0: [-25 -19   1 -27  33 -28  27  26   9 -21   4 -27  -5 -29 -28 -33]
1: [-25 -19 -29 -22  -2   2  22  51 -20 -14   4  33   5  34  32  57]
2: [-22 -19   1 -27   3 -21  27  51 -23 -21 -24   5  -5  64   7   2]
3: [ 72  45  98  37   1   4 -38 -39 -23  76   4 -27  -5 -29 -28  32]
4: [-25 -19 -29 -27   3   9  27  51 -20 -21   1  37  -5  31  37  60]
5: [-25 -19   1 -27   1 -28  27  -6 -23 -21   4 -27 -37 -29 -28 -33]
6: [  7 -19   1   8  33  32  27 -34 -18  14 -22 -27  25 -26 -28 -30]
7: [ 40  13  66  70 -32 -28 -38 -39  74  76   4 -27  -5  36 -28  32]
8: [-20 -12   1 -27  33 -21  22  24   7 -21   1 -22  -7 -26 -21 -28]
9: [ 35  11   1 -25  23 -28 -38  21 -20 -14   4  33 -34  64  62   2]
10: [-25  45 -31 -27 -64  37  27 -39   9  12 -29   5  93 -29 -28 -33]
11: [-25 -19   1  37   1   4  27  26  42 -21  68 -27  -5   4 -28 -33]
12: [-25 -19 -29  37  33 -28  -8 -34 -16 -21 -29 -27  83 -21 -28 -28]
13: [-25 -17 -29 -20  -4   2  22  51 -16 -21   8  33  -5  31  32  57]
14: [-22 -15  -1   3 -87 -21 -35 -39   7  69   4 -20  -5   1 -21  32]

[-22 -15   1 -27  33  69  25 -39   7 -18 -26  37  -5 -26  37  -3] >> 6 8 4 13 5
[ 40  13   1 -27  33 -28 -38  26 -23 -21   4  37 -37  69  69   0] >> 9 2 13 1 4
[ 72  78 -31 -27 -32  37 -38 -39   9 -21   4  70  -5 -29  37 -33] >> 9 10 6 8 13
[ 65  70  89   8   1   2 -38 -39 -16  41   8  63  -7 -29  32  -3] >> 3 9 7 6 14
[ 37  70   1 -27  30  62 -33  -1 -23 -21 -29  35 -34   4  64  30] >> 9 4 13 1 2
[-18 -15   6 -20   3 -23  22  -6 -20 -14   4 -27 -34 -26 -28 -25] >> 5 8 0 6 11
[-25 -19   1 -27   1 -28  27  59 -23 -21 -29   5  -5  69   5   0] >> 2 1 13 4 8
[-25 -19 -31 -27   1 -28 -38  59 -23 -21   4 -27  -5  69 -28  32] >> 2 1 13 4 8
[-25  45 -31 -27   1  69 -38 -39 -23  12   4  37  -5 -29  37   0] >> 6 10 13 4 1
